One hidden turn or mirror swaps the rows below in pairs. Which row is each named row swapped with?
The rows were stretched afterwards, more along some directions than others.
q947: [ 1.22  0.79 -1.31 -0.95  0.57  0.91 -0.25  0.22  0.68  2.17 -2.78  2.14
 -3.13  1.65  0.58 -1.70  0.73  0.25  0.53 -0.24 -0.10 -0.14]
q911: [ 1.61 -0.59 -1.47 -0.36  0.57 -1.45 -1.46 -1.22  2.18  1.17  2.38 -0.05
  1.56 -0.80 -0.26 -0.31  0.99 -0.37  3.19 -1.30 -0.29  0.38]
q703: [-0.11 -0.23  0.98 -0.42 -0.03 -0.48  0.69 -1.23 -1.99 -1.08 -1.69 -0.05
 -0.74  0.35 -0.42 -3.57  2.20 -3.23  3.10  2.65 -0.83  1.19]
q167: [-1.76 -1.40 -0.10 -2.21  0.54 -0.67  0.85 -0.36  1.47 -0.08 -2.37  0.66
 -1.27 -0.66  1.88  0.40  0.79 -1.82  0.08 -1.12  0.96 -0.33]
q143: [-1.89  0.28  1.45 -1.72 -0.15  0.54  1.92 -1.20 -0.54  0.60 -3.43 -1.05
 -3.05  1.75  0.04 -2.28  1.20 -3.03  1.81  2.96  0.08  1.26]
q181: [-0.86 -0.19  1.94 -2.45  0.86  0.07  0.84  0.01 -0.29  0.41 -1.92 -0.29
 -2.31  1.78  2.72 -1.39  2.15 -3.45  1.33  0.50  1.93  2.01]
q617: [-0.41 -0.54 -0.98 -1.85  1.17  0.00 -1.96 -1.62  0.21  1.39  0.77 -0.09
 -0.92 -0.61 -0.05 -2.80  1.74 -1.16  2.09 -1.90  2.70  1.87]
q120: [ 1.28 -2.03 -3.05 -0.79  0.66 -1.83  1.16  1.12 -0.77 -0.02 -3.07  0.75
  1.43 -1.80 -0.36  1.37  1.79  0.67 -1.58 -1.44  0.02 -1.42]
q818: [-1.33 -1.95  0.37 -0.49 -0.46 -1.32  1.41 -0.30 -0.93  0.58 -1.34  0.42
  0.43 -1.08 -3.16  0.14 -0.87 -0.69 -1.71 -0.10 -0.17  0.72]
q809: [ 0.60  0.23  0.29 -2.24 -0.11  0.66  0.99  1.47 -0.61 -0.04 -2.07  0.01
  1.11  0.05  0.62 -0.52  2.63 -1.84  2.14  1.22 -0.71 -2.17]
q262: [-1.06 -1.20 -2.80 -0.13 -0.62 -1.44  1.01  0.68 -0.90  3.04 -0.69  0.90
  0.58 -1.62 -0.21  2.38 -1.30  0.20 -0.88 -2.15  1.78  2.53]
q328: [ 0.45  0.90  0.21  1.15 -0.08 -0.61 -0.08 -0.93 -1.65 -1.10 -0.50  1.42
 -1.98 -1.76  0.37  0.55 -1.68 -1.29  2.58  1.98 -1.22  1.96]
q46: [-4.06  0.11  1.99 -0.10 -1.88  0.37  0.99  0.62 -1.48 -0.14  0.34 -1.42
 -2.23  0.93 -0.01 -0.80  0.43 -5.49  2.50  1.70 -1.72  2.45]
q874: [-0.53  0.90  1.04 -1.16  1.43 -1.10  0.07 -0.89  1.41 -0.61  0.99 -1.19
 -0.54 -0.87  1.04 -1.14  1.77 -0.09  2.69  0.35  2.83  1.82]
q460: [-0.27 -0.68 -0.87 -1.58  1.42  0.96  0.60 -0.87 -0.59  1.59 -1.60  2.00
  0.26  0.76  0.36 -1.02  0.94 -1.55 -0.48 -2.02  0.33  0.86]
q558: [-1.44 -0.99 -1.12 -0.98 -0.62 -0.15  1.40  0.81 -0.74 -0.38 -1.55  0.91
 -3.98 -0.85  2.68  1.00 -2.04 -1.61  3.19  1.88 -0.80  2.02]
q498: [-0.57  0.26 -1.05 -0.13  0.01  0.70 -1.95  1.32 -0.17 -0.27 -0.75  0.61
 -1.22 -0.15 -0.63 -1.73  1.93 -2.27  0.46  0.03 -2.95 -1.37]
q630: [-0.46 -1.94  0.10 -2.36  1.24 -0.56  0.34  1.37 -0.16  0.99  1.24 -0.27
 -0.70 -2.54  1.15 -0.94  2.70 -3.17  2.67  1.25  0.28  1.26]
q476: [-1.32  0.38  0.36 -0.51 -0.12  0.92  0.65 -0.31 -0.68  0.20 -0.03  2.12
  0.17 -0.79  1.49  0.57 -0.37 -1.55  3.22  1.95 -2.63  1.32]
q934: [ 1.17  1.37  1.18  1.27  0.86 -0.67 -0.82  0.58  0.68 -1.08  0.66  1.24
 -1.10  0.35  2.46  1.99 -0.04  0.11  0.80  1.48  0.04  2.05]
q373: [-1.86  0.62  1.25  0.64  1.26 -0.71 -0.73  0.18 -0.83  0.69  1.60  0.68
 -0.33 -0.66  1.67 -1.47  1.50 -2.58  1.49  0.85 -0.23  2.58]
q735: [-0.63 -0.31 -0.25 -1.65  1.54 -1.20 -1.21  0.19 -2.32 -0.34  0.20 -0.30
  2.74 -0.11 -1.02 -0.25  1.23 -0.70 -0.18 -0.89  1.41 -0.09]
q115: [-1.00 -0.95 -2.59 -1.28  0.22 -0.68 -0.77  0.82 -0.23 -0.62 -0.52 -0.34
 -1.41 -1.41  2.68 -3.34  3.46 -0.93  2.10  1.11 -0.37  0.14]
q401: [-1.58  2.47  2.23  0.72  0.69  1.56 -0.85 -0.08 -2.24  1.18 -0.29  3.42
 -2.78 -0.19 -0.65 -0.05 -0.30 -3.67  1.73  1.76 -2.14  2.39]
q948: [ 0.52 -3.15 -3.19  0.31 -0.28 -2.13  0.78  1.01 -0.59  1.99 -1.13  0.52
 -0.14 -0.86  1.47 -0.88  1.53  1.77  0.57 -0.67  0.88  0.89]
q38: [-0.91  2.81  3.00  0.66  0.15  1.58 -0.92 -0.78 -1.08 -1.62  0.45 -0.50
 -0.42  2.43 -0.37 -1.86  0.96 -1.31  3.09  2.26 -1.40  1.35]
q752: [ 0.75 -2.36 -4.17  0.28 -1.31 -1.21  0.15  0.75 -0.69  1.66 -1.06  1.04
 -1.69  0.77 -1.30 -0.05 -0.42  1.19 -1.00 -0.34 -0.29  0.24]
q452: [-1.06  2.20  1.92  0.66  0.69  1.13 -0.50 -0.94  1.05 -0.69  2.00  1.55
 -2.46 -1.83  1.59 -1.23  0.26 -0.53  1.25  1.51  0.08  2.55]
q64: [-0.29 -0.61 -0.34  0.64 -0.89 -0.71  0.64 -0.10  0.43  0.72 -2.60  1.34
 -2.15  1.04  1.87 -1.56 -0.92 -1.23  3.24  2.11 -1.11  1.92]
q985: [ 0.86 -2.10 -0.47 -1.75 -0.36 -1.29  1.93 -0.57 -0.39  0.57 -1.66  1.81
 -1.49 -2.10 -0.74  0.51  0.11 -2.14  0.76 -1.15  1.34  0.61]
q18: [-1.75 -1.51 -1.85 -1.21 -0.61 -0.34  2.11  2.32 -1.97 -1.47 -2.48 -0.34
 -2.54 -2.09  3.14  0.51 -0.71 -0.79  1.26  2.44  0.48  1.79]
q417: [-0.20 -3.09 -2.49 -1.93 -0.49 -0.61  0.38 -0.13 -0.02  0.68 -1.97  0.33
  0.15 -0.70 -1.05 -1.40  0.91  0.74 -0.96 -1.82  3.50 -0.05]
q917: [ 1.42 -0.84  0.48  0.14 -0.99 -0.77 -0.91 -1.05 -1.65 -0.27 -3.00  1.27
 -0.78  2.41 -3.26 -2.52 -0.71 -0.81  1.10  1.31 -1.06  0.08]
q857: [-1.88 -0.56 -0.08  0.70 -1.68  0.30 -1.34  0.62 -2.21  0.28 -0.11  1.61
 -1.58 -0.91 -0.97 -0.43 -0.78 -2.73  1.99  2.02 -2.41  1.95]
q367: [ 0.59  1.23  0.82 -1.50  1.37 -0.03 -0.31 -1.23  0.36  0.62 -1.75  0.37
 -0.42  2.28  1.75 -2.26  3.68 -1.08  0.10 -0.03  2.19 -0.26]
q942: [ 1.03  1.52  0.19 -1.08  1.59 -0.40 -1.20 -0.95 -0.22  0.56 -1.67  1.35
  0.36  0.54  1.45 -2.03  3.19  0.59 -0.23  0.12  2.70 -0.03]
q102: [ 0.08 -0.56  1.40 -1.94  0.38 -0.73 -0.20 -0.76 -1.25 -0.85 -2.87  1.12
 -0.66 -0.23  1.53 -1.74  1.98 -1.81  3.96  2.27  2.10  2.11]
q164: [-2.13 -2.15 -1.31 -1.36 -0.66 -0.64  2.90  1.98 -1.18  0.50 -0.93  0.70
 -1.31 -1.21  0.76  1.59  0.48 -1.63  0.21  0.23 -1.39  1.01]
q140: [-1.27  1.09  0.88  0.50 -0.83  0.65  0.24  1.60 -1.97  0.94 -0.49  1.08
  0.20 -0.45 -2.13 -0.19  1.42 -2.48 -0.11 -0.79 -1.27  1.35]
q895: [ 0.41 -2.29 -5.15 -0.53  0.32 -1.15  1.04  1.46 -0.04  1.13 -1.88  0.12
 -1.91 -0.68  2.08  0.31 -0.06  1.81  0.85 -0.65 -1.11  0.86]
q118: [ 2.97 -1.97 -2.37 -1.07  0.62 -0.90 -1.62 -1.17  2.34  1.19  1.16  2.33
 -0.63 -3.05  0.44 -1.77  0.37  1.25  2.03 -0.85  0.59  0.56]
q98: [-0.01 -0.48  1.39  0.60  0.40 -1.28 -0.47 -1.11 -1.99 -0.04 -0.52  2.04
 -0.54 -1.37  2.19 -0.02  1.14 -1.98  2.51  1.31  1.13  1.73]
q836: [-2.62 -0.20 -0.91 -0.86 -0.50 -0.07 -0.66 -0.09  0.01  0.98 -1.31  1.66
 -3.01 -1.20  0.78 -0.85  0.81 -2.03  3.11  0.52 -0.04  2.18]
q95: [ 0.32  1.24  0.58 -0.06  0.43  1.30  0.83 -0.75 -0.02  0.82 -0.41  2.00
 -0.63  0.25 -1.31  2.27 -0.02 -0.92 -1.11 -0.58 -0.45  2.18]
q717: [-2.23 -0.22 -0.99 -0.24 -1.30  0.40  1.14  0.66  1.68  1.07  1.05 -0.09
 -2.73 -0.81  2.16  1.47 -2.22 -1.70  0.26 -0.87 -0.74  2.30]
q998: [ 1.85 -2.38 -2.29  0.27  0.43 -0.22  1.71  1.91 -1.11 -0.75 -2.27  1.14
 -0.60 -1.22 -0.80  0.09  0.53 -1.32  1.45 -0.58 -1.64  1.32]
q847: [-2.65  1.37  1.33  0.67  0.52 -0.21 -0.79 -0.03 -1.12  1.10  2.37  0.57
 -0.66 -1.27  0.30 -1.27  1.96 -2.81  0.67  0.76  0.00  2.57]
q71: [-2.27  1.86 -0.39  0.01  1.60  1.03 -0.80  0.44  0.29  1.28  0.83  1.86
 -2.13 -0.92  0.88  0.30  0.52 -2.90  0.89 -0.80 -1.11  1.30]
q748: [ 1.33 -1.13 -1.23 -0.57 -1.12  0.31  0.51 -0.58  1.19  0.92 -3.44  0.91
 -2.63  1.72  0.08 -1.79  0.85 -0.67  2.94  0.64 -0.48  0.68]
q688: [ 0.64 -0.28 -0.31 -1.76 -0.64  0.16  0.06 -0.49  0.03  0.52 -2.34 -0.47
 -1.19  1.64 -1.65 -1.82  3.11 -1.32  0.15 -0.52  1.47 -0.03]
q637: [-2.25 -0.48  2.67  0.49 -0.01  0.71  0.95 -0.19 -0.79 -1.65  0.21  0.61
 -0.91 -0.08 -0.17 -0.11  0.64 -3.14  2.42  1.74 -0.13  2.56]
q883: [ 0.43 -2.82 -1.94  0.27 -1.25 -1.59 -1.09  2.00 -1.44 -0.01 -0.62  0.71
  1.20 -1.20 -1.20 -2.24  0.46 -0.69  2.42 -0.21 -1.56  0.73]
q378: [-0.99 -1.74 -2.19  0.12  0.35 -1.06  2.40  0.61  1.34  1.63 -1.29 -0.57
 -0.79  0.29  1.75  2.76 -0.02  0.11 -0.34 -1.50 -1.19  0.83]
q25: [-2.47 -2.65 -0.72 -0.75 -0.15 -2.57  2.59  1.09 -0.32 -0.58 -0.78 -1.83
 -1.81 -2.15  3.14  0.73 -0.66 -1.77  0.82  1.92  0.15  1.74]
q846: [-0.58 -0.32 -0.37  0.38 -0.34 -1.70 -0.22 -1.02 -0.43  0.51  0.08  0.20
 -0.81 -2.24  0.33  2.15 -1.77  0.43 -1.74  0.07  1.26  0.68]
q188: [-0.74  1.35 -0.04 -1.20  0.27 -1.09 -1.62 -1.28  0.29  0.02  2.32 -0.66
  0.86 -1.18  1.48  0.38  0.85  1.05  1.83  2.43  1.28  0.79]
q303: [ 1.15  0.10 -1.54  0.55  0.66 -0.64 -3.06  0.13 -1.16  0.64 -0.78  3.95
 -0.09 -1.80 -0.39 -0.69  1.09  0.52  0.19  0.80 -0.28  1.09]
q983: [-1.02  2.40 -0.20 -1.48 -0.01  0.21  0.12  1.06 -1.54  0.85 -0.33  2.21
  0.99 -2.18 -0.38  1.59  1.36 -1.49  0.15 -0.50  0.95  1.73]
q371: [ 0.65  2.30  0.77 -0.76  1.45  0.61 -0.06 -0.97 -0.31  0.38 -1.83  0.74
 -1.78  1.89 -0.79 -1.11  0.38  0.88 -1.30  1.70  1.17  0.17]
q399: [ 2.21 -1.50 -2.95  0.23 -0.42 -0.34  0.64  0.67 -1.20  1.02 -1.72  2.60
 -0.94 -1.46 -3.13  0.78 -0.97  0.76  0.98 -0.97 -1.37  0.82]
q93: [ 0.94 -0.56  0.63 -1.10  0.81 -1.11  0.62  1.21  0.85 -0.14  0.92  0.01
 -1.00  0.66  1.77 -0.75  0.53 -2.34  2.01  0.53 -0.34  2.66]
q78: [-1.57  1.26  0.63  0.99 -1.02  0.27  0.81 -1.21 -0.35  0.22 -0.15  2.34
 -3.85 -0.71  0.59  1.39 -0.38 -2.95  3.18  2.02 -0.02  2.88]

q46 swaps with q688
q460 swaps with q452
q809 swaps with q630
q883 swaps with q102
q942 swaps with q373
q303 swaps with q64
q118 swaps with q476
q399 swaps with q558
q617 swaps with q38
q748 swaps with q857
q836 swaps with q917
q18 swaps with q998
q98 swaps with q948
q164 swaps with q985

